Each named move below is a turn or a mirror, shown by a few rows before and after it. Which moves, in which order, take the first row of each later pair to the second? The first pair is answered.
Kalak (before -> after):
10 3 4 0 2 -9 31 0 -13 -18 23 1 -9 -9 -8 -9 8 -28 4 12 -21 -3 -6 3 28 0 -12 -7 3 2 -10 -19 -2 1 18  ->  9 8 4 -9 1 -2 34 -2 -11 -21 16 -6 -8 -15 -2 -12 17 -22 12 13 -24 3 -3 9 20 1 -11 1 7 -3 -12 -19 -7 0 22
-6 -28 -12 17 29 14 7 9 0 27 26 -3 -6 11 -43 21 -16 6 -14 10 18 -14 16 13 -14 -12 14 -11 -12 -31 10 -13 5 12 0  ->  -9 -16 -11 -8 25 37 11 5 4 18 8 -22 -4 -5 -24 16 3 22 4 10 12 0 20 28 -34 -7 15 12 -2 -44 4 -10 -4 6 9
8 11 -6 -7 4 3 30 -17 8 -19 19 6 2 -16 -3 1 19 -21 -4 21 -23 8 -4 10 4 1 -14 15 -2 -10 -20 -4 2 -2 5  ->  10 7 -7 3 7 -9 26 -14 6 -15 27 15 1 -8 -11 2 11 -29 -13 21 -20 1 -8 4 14 0 -13 4 -6 -5 -18 -5 6 -1 0
nilik (before -> after):
6 -17 -14 6 7 0 5 5 -14 2 -6 5 -2 -8 -10 -5 -2 2 5 -4 10 -3 -14 24 -6 -28 -15 7 9 8 -3 -14 17 -12 11  ->  6 -17 -15 13 9 -1 3 8 -15 4 -5 6 -3 -3 -13 -6 -4 2 8 -4 11 -2 -13 17 -8 -28 -13 6 7 11 -2 -13 17 -11 11
-19 -24 -6 -1 6 -30 -13 1 -25 10 21 56 -15 20 -9 -24 -19 -18 -33 9 27 -13 13 23 19 -10 -29 -3 -7 10 -37 14 20 4 -11  ->  -20 -23 -7 -3 5 -30 -13 1 -23 9 21 54 -15 20 -9 -24 -19 -19 -33 9 27 -13 13 24 20 -10 -31 -3 -6 8 -36 15 20 3 -9
43 -31 37 9 5 7 -3 25 -15 27 -15 10 -10 -16 3 21 -2 8 11 -4 17 26 -25 -12 -38 -9 -2 -3 33 -2 6 -9 -3 22 2  ->  40 -26 36 -14 -2 10 5 19 -14 22 -14 5 -9 -31 15 23 3 6 3 2 16 20 -27 9 -26 -8 -10 -1 44 -18 -1 -10 -6 15 7
-6 23 4 -28 10 -2 16 -23 0 6 5 -24 -5 -2 -5 2 -1 -28 -16 27 -28 2 -13 -8 5 -11 -14 -12 8 -1 -8 -3 7 9 4  ->  -2 18 2 0 18 -6 8 -14 -1 13 6 -14 -7 14 -20 -1 -6 -25 -7 21 -26 5 -11 -35 -8 -11 -3 -17 -5 21 0 -1 9 18 -2
rov (before -> after):
-5 18 -24 23 1 15 13 -16 9 7 2 6 -17 -16 -5 9 0 39 15 -21 12 3 -3 2 16 -9 -3 9 -4 -8 1 -22 16 -16 9  ->  11 4 -12 9 0 15 25 -1 11 21 -15 14 -8 -22 -3 13 2 26 23 -14 4 25 -19 19 7 -11 1 22 5 -9 -1 -15 -3 -17 5
-19 -19 0 -20 14 -13 -24 2 11 19 -20 2 -16 0 14 -9 6 -11 -4 4 10 -3 6 -4 13 0 7 -32 -9 2 4 16 -9 -25 -12  ->  -23 -17 -4 -16 16 -13 -25 -4 9 17 -15 -1 -20 -2 12 -9 5 -9 -6 3 13 -7 6 -5 16 -2 9 -35 -12 0 6 13 -5 -26 -10
-12 36 -8 2 -25 -13 -30 0 -13 -22 6 -10 -5 26 -4 -14 0 42 -15 -16 -25 -24 22 -30 28 13 -9 12 11 -6 -1 -26 21 -27 -20  ->  -4 17 -28 29 -1 -6 -9 -21 -12 -9 21 -4 -26 -5 -29 -13 -3 37 -18 -7 -8 -9 -12 1 29 -11 -1 8 4 -17 -2 -58 30 -31 -6
13 12 -14 -1 -2 26 2 16 -19 -20 -6 -24 -25 15 6 -4 3 7 13 -8 -30 17 -13 13 -19 -7 31 3 11 -1 1 14 -12 1 9  ->  7 19 -15 -2 -6 25 -5 16 -19 -26 -3 -27 -25 20 10 -5 3 12 13 -11 -29 7 -4 5 -17 -4 29 1 9 1 1 17 -9 1 9
tage (before -> after):
18 -27 -4 15 21 -6 9 -11 -16 36 13 17 0 -9 -12 -2 23 -20 28 -1 -30 28 -22 8 3 35 -2 1 17 -6 9 -24 -27 3 10  ->  14 -30 17 -14 1 -9 -5 6 -12 37 -12 20 17 -3 11 1 23 -19 26 -8 -26 19 -8 12 0 39 -7 2 30 -9 8 -5 -38 0 -1
-7 -8 -18 15 0 2 -13 -16 1 2 24 8 0 1 -5 2 4 10 -8 -13 13 -4 9 6 -2 -10 -7 -11 -8 -2 7 -28 27 4 0  ->  -10 -13 0 -4 -13 3 -29 0 6 7 -1 11 12 4 11 3 5 16 -3 -22 20 -6 20 10 -13 -10 -6 -7 0 -2 9 -15 19 2 -7
-10 14 3 -8 3 4 1 -9 19 1 -6 8 2 -16 8 10 15 20 -9 0 20 -1 -9 29 11 -5 -30 9 5 -29 -8 -18 -4 -8 2  ->  -8 13 -2 1 9 5 4 -12 18 3 -2 9 -4 -19 3 10 16 22 -7 1 21 3 -12 27 9 -7 -26 9 1 -26 -8 -23 -2 -6 6
19 20 -10 17 23 -2 33 -18 -10 1 26 -10 2 -5 -24 -19 17 -17 13 22 -33 33 -18 -9 -1 7 7 13 -5 13 7 -3 -7 9 4  ->  18 7 23 -15 0 5 4 13 -1 15 -27 0 27 1 4 -16 18 -1 29 3 -18 39 -2 -1 -30 7 12 21 9 16 11 21 -24 5 -11
Then:
(two moves a pair)
-5 19 -2 -26 -8 10 -46 -9 -1 -22 -52 -5 2 -25 6 18 17 45 4 -26 15 -6 24 -14 -12 0 -21 3 14 -18 4 7 6 -12 -19  ->  6 0 -19 -8 11 16 -25 -26 -1 -8 -42 3 -16 -52 -16 19 16 39 3 -19 29 9 -7 14 -12 -19 -12 1 9 -27 1 -21 12 -15 -8
rov, rov
-14 -1 21 -20 -1 23 -18 -32 38 4 -2 -10 -10 -31 4 13 0 40 9 1 15 -22 12 14 21 -10 -1 11 19 -22 -16 -10 11 -26 11  ->  0 -18 20 28 19 15 -31 -11 37 26 -9 9 -13 -6 -22 11 -12 41 28 -6 16 -2 6 -28 -7 -14 21 7 -4 15 -2 -7 11 -13 1
rov, nilik
0 2 1 14 15 7 10 1 3 -17 9 -15 -15 7 -4 -17 11 6 12 -2 -17 10 -3 -14 -8 15 4 -4 -1 14 4 11 -12 -3 1  ->  1 -4 1 14 12 -8 12 0 1 -15 23 -5 -14 7 -10 -12 -1 -9 -10 2 -13 -6 -10 -6 16 13 -2 -17 0 10 3 8 -7 -4 -2
nilik, Kalak
23 -28 0 0 16 1 45 37 1 6 -38 -1 -11 -42 -20 17 10 -34 22 7 -8 32 -41 8 -15 -6 -13 14 17 -2 -21 -12 -21 -2 -6  ->  10 12 -18 14 14 -15 50 19 -10 -29 10 -24 -20 -12 -25 8 12 -39 9 15 -41 3 -17 -44 19 22 -30 5 6 13 -25 -7 -7 8 -3
rov, tage
1 6 -6 -4 -18 1 1 9 1 -20 6 -5 -14 2 19 -20 11 -3 8 -1 -18 -5 18 -16 23 13 -14 1 -1 6 2 8 7 7 -8  ->  2 2 -16 -3 -9 16 12 -3 4 -18 3 -10 -24 -19 16 -21 17 4 14 0 -12 8 6 6 15 4 -11 8 -1 -5 -1 -7 9 2 4
tage, nilik
-8 -5 -22 4 -13 -4 -16 -12 15 6 -14 -26 7 -21 25 -2 -2 13 -15 -4 23 -5 6 13 -8 -17 -5 0 -6 2 1 -9 7 -10 3  ->  1 -10 -11 -6 -15 -5 -12 1 18 10 -26 -22 15 -21 30 0 0 5 -11 -1 15 8 0 19 -14 -15 -5 9 1 4 -1 0 -6 -10 -2
rov, rov
-16 23 0 -46 -30 23 -15 -9 -28 12 -23 -3 11 -29 18 19 6 -11 -1 11 2 -7 6 24 0 11 -19 -15 -6 -23 -5 0 18 -33 11  ->  -12 11 -4 -27 -17 36 -21 -8 -24 25 -39 2 4 -36 10 17 7 4 18 5 15 15 -2 22 -28 0 -3 -7 -15 -17 1 -9 17 -30 16
tage, tage
-7 -18 5 -4 9 5 3 -5 2 18 -12 4 -5 -31 -2 5 -3 0 -7 -10 25 28 -26 34 -6 -10 5 2 -8 -20 -5 -23 13 -3 13  ->  -3 -20 15 21 7 -14 -20 21 -2 24 -15 19 6 11 -11 4 -19 -2 -6 -21 21 18 -9 -19 -9 1 12 -10 -21 15 7 -4 13 10 -4
tage, nilik
-9 19 -20 -16 -16 8 -62 30 6 -34 0 0 5 34 45 -3 4 2 19 -13 -13 -28 41 -24 -9 22 -21 13 -9 18 14 1 -1 -13 -2  ->  14 -2 -59 36 35 15 -12 -6 1 -19 43 5 -33 -7 -8 -2 4 -19 17 14 -11 7 -20 7 -6 -4 -7 13 -28 13 9 -49 12 -15 22
tage, rov
-5 15 3 -23 -21 -7 9 1 3 -13 2 -8 13 3 4 0 2 5 -13 1 -13 0 15 2 28 8 -17 3 9 -7 0 7 -10 -4 -8  ->  2 9 -6 20 -2 -9 1 6 2 -3 5 0 6 20 -20 -4 -5 11 0 -5 -9 11 13 -30 8 4 -1 -2 -12 19 11 3 -3 6 -11
nilik, tage
1 7 3 2 3 21 22 -8 -5 -10 3 -15 5 -28 4 -13 38 -18 8 17 -15 6 -35 35 3 -4 -20 24 -19 -14 -3 -23 3 -8 16  ->  -11 16 24 -21 -21 22 -7 13 1 -14 -28 -15 25 -5 30 -15 39 -1 19 -1 -13 -5 -2 15 -11 8 -22 27 -11 -4 2 3 -6 -5 3
tage, rov
18 -14 -1 -10 10 20 13 0 10 18 -2 6 -1 -22 -14 2 10 8 1 5 0 18 -16 32 -29 -10 38 20 8 -27 -14 -17 -11 -10 3  ->  19 -19 19 3 -2 -22 -10 29 3 24 12 31 15 26 -20 6 -15 -16 -21 1 -6 -16 -1 -12 0 3 33 -6 1 0 -4 8 -10 0 -23
rov, Kalak
15 -23 10 -1 2 -6 9 17 1 24 -6 18 2 3 15 15 -1 -1 3 25 5 15 -16 20 -17 1 1 10 0 6 12 -14 -3 -6 -23  ->  15 -16 7 8 3 -20 9 19 -4 18 14 21 2 19 9 15 -8 -12 -7 28 -4 3 -12 -2 -1 9 -4 2 -3 17 14 -8 1 -1 -28
tage, nilik
1 -9 1 -17 -34 -5 -16 7 -8 -19 -35 -7 13 3 18 -5 6 16 6 6 30 -20 23 16 1 -18 27 -1 -10 -2 -12 21 -3 17 -15  ->  -1 11 -26 -7 -20 1 15 -25 -14 -38 3 -29 -5 -11 8 -8 18 10 -1 22 9 -18 15 19 21 -13 18 4 -14 -13 -21 4 7 17 2
tage, Kalak
8 42 -16 -19 19 12 27 -22 -9 -28 10 -40 3 -20 18 9 42 -30 16 19 -58 34 -9 -2 -1 36 6 39 10 -7 -23 6 -35 3 14  ->  24 -3 -15 55 39 -33 4 2 -18 11 33 17 -4 18 -35 20 -8 -55 -12 11 -25 12 -28 -40 19 14 25 -12 -24 33 -1 1 -15 16 -11
tage, Kalak
23 0 -14 18 9 -16 6 9 1 11 21 3 6 21 -15 -5 -8 -22 -3 -2 -11 5 -30 1 -1 1 -5 5 -16 14 -23 5 -13 7 4  ->  23 0 -6 12 5 -13 -4 20 3 14 6 5 13 28 -8 -5 -8 -16 7 -8 -11 10 -23 -5 -13 3 -2 11 -15 20 -21 15 -19 9 0
rov, tage
25 -8 15 -15 -8 10 2 29 11 7 -10 5 13 5 17 0 10 10 10 -5 -1 10 -9 -1 0 7 -8 0 0 7 9 12 -12 6 -9  ->  24 3 -2 5 3 -1 18 13 4 -2 27 1 2 9 0 -2 7 -4 -2 5 -14 1 -15 -14 25 11 -15 -7 -8 11 6 2 -2 11 -2
tage, nilik
-2 -42 17 -22 -24 -22 2 18 -1 25 -26 4 31 -8 -5 26 -17 -9 -12 -2 35 -15 -26 39 6 -21 0 0 20 -24 11 8 1 -5 -13  ->  3 -46 15 13 -11 -23 -13 31 -3 34 -32 12 29 14 -20 21 -22 2 6 -12 36 -3 -20 1 -20 -19 16 -3 3 4 22 10 2 6 -18
Kalak, nilik
-19 11 3 14 13 23 -39 3 17 -20 -24 -11 3 19 7 -1 -18 29 8 -19 28 -6 10 -13 1 -8 -12 -27 -4 -2 2 12 8 -4 6  ->  -19 7 11 -9 1 15 -33 3 18 -18 -22 -7 8 11 15 5 -21 13 -10 -13 29 -16 6 11 23 -9 -23 -32 8 -18 -4 14 4 -10 4
rov, tage
-3 -35 5 35 6 -47 -17 5 -10 19 7 34 25 22 -18 3 -29 -33 -14 -18 7 -41 -15 -11 21 -4 23 -34 8 22 13 -9 4 10 -19  ->  -11 -10 8 -31 -5 15 2 -5 7 -1 -48 -15 31 -25 31 -9 24 9 38 -19 -11 9 -6 37 -37 4 20 31 39 -13 -6 -5 -24 -3 8
rov, Kalak
-36 -14 -8 16 26 9 2 -13 14 -21 -3 -6 -26 2 -20 -2 5 19 8 -7 1 8 1 -25 -1 3 12 3 -5 17 -6 7 -7 0 27  ->  -25 -27 -6 19 33 4 9 -7 14 -10 -2 5 -25 -1 -28 2 0 6 6 -3 2 18 -14 -17 0 -2 15 2 -3 18 -7 5 -12 1 22
rov, Kalak
-7 5 -11 3 11 5 11 -2 -2 -4 2 -10 -10 -12 -3 -4 11 10 -2 3 8 20 -5 13 -10 -2 9 6 2 -1 -6 -7 1 5 4  ->  5 -7 -1 5 11 -9 12 14 -3 7 -1 4 -3 -1 -9 0 4 -7 -7 7 4 23 -13 9 -6 -2 11 3 3 7 -6 2 -7 7 -7
Kalak, rov
6 12 -1 -10 8 8 16 -9 -2 -12 17 -17 -3 -4 5 -8 18 -5 17 15 -37 23 2 -3 -4 19 -4 27 7 -1 -9 5 -16 6 7  ->  1 10 -2 1 10 17 2 -7 -1 -8 4 -16 -4 -3 6 -11 19 11 30 4 -25 26 9 -14 -25 13 4 26 1 5 -3 5 -13 8 8
rov, tage
-25 21 -18 -19 21 12 -3 -2 -13 11 9 -1 -2 1 -15 11 -16 0 1 2 -6 13 20 -60 19 28 -5 1 0 42 12 -14 18 12 8  ->  -28 25 -13 -35 16 24 -5 -2 -9 9 -10 -10 4 -6 -1 9 -6 12 15 -2 -7 24 25 -50 3 29 -5 13 8 35 8 -10 10 9 11
Kalak, tage
-24 12 -12 -8 -22 3 5 -36 -30 -21 5 -15 27 -2 22 -24 21 26 -11 -7 14 -2 20 8 13 7 -5 2 4 -2 -6 -12 25 -5 19  ->  -21 1 -15 15 -17 -16 1 -30 -32 -12 19 1 25 12 5 -20 4 15 -23 -6 19 -14 16 -9 24 3 -3 -16 -6 11 1 -14 33 1 10
Kalak, nilik
-5 -11 15 3 -16 31 -5 14 5 3 -10 7 0 -14 0 -1 -2 31 15 -20 15 6 -1 5 -14 -7 10 19 -1 -13 6 -8 2 4 -1  ->  -12 10 12 -11 -26 13 9 5 -2 -19 24 -4 1 -5 3 1 -4 12 -11 -9 -5 -24 8 -1 32 9 -10 9 5 -20 -2 -3 9 3 -2
rov, tage
-5 -3 -4 -25 3 29 4 -10 10 -7 -20 -8 -4 -27 15 -5 12 23 9 0 6 18 -8 21 -10 -11 0 9 19 -21 2 -9 -9 -18 18  ->  -9 17 -15 -21 2 17 18 -23 2 -27 16 -20 -9 -18 11 -5 12 8 -8 11 -16 0 -5 5 23 4 -13 3 17 -20 -3 -10 -1 -15 21
rov, tage
-11 -48 -11 4 -29 -4 17 -4 3 39 26 7 -21 -3 -15 9 -29 -7 -17 11 -8 8 -21 15 11 -26 -6 -6 26 -13 27 -15 -4 -3 -16  ->  -20 -29 7 -19 -52 -10 -3 14 3 25 13 0 -1 27 8 6 -26 -1 -14 2 -24 -8 13 -15 14 -3 -15 -3 33 -3 30 16 -13 0 -28
rov, rov
-10 7 -4 29 8 22 -16 -1 2 15 -21 0 -3 -7 -16 -2 -7 33 10 0 14 16 1 -25 -23 -12 14 -2 -3 21 11 -7 12 -9 -8  ->  -2 2 7 16 5 21 -12 11 7 20 -34 4 6 -4 -11 -2 -4 25 13 2 6 27 -2 -21 -30 -9 14 6 3 22 10 2 -1 -7 -13
rov, rov
0 -18 0 -24 -19 -5 -17 14 -9 28 -4 17 14 8 21 23 -26 -27 -16 4 -2 -20 8 25 65 7 -7 -10 8 -38 -16 22 -13 -30 -26  ->  -10 -14 -17 -5 -11 -3 -18 -5 -12 23 14 13 0 0 11 22 -29 -19 -23 3 10 -33 8 23 73 -1 -6 -21 -2 -41 -15 6 5 -31 -17
rov, rov
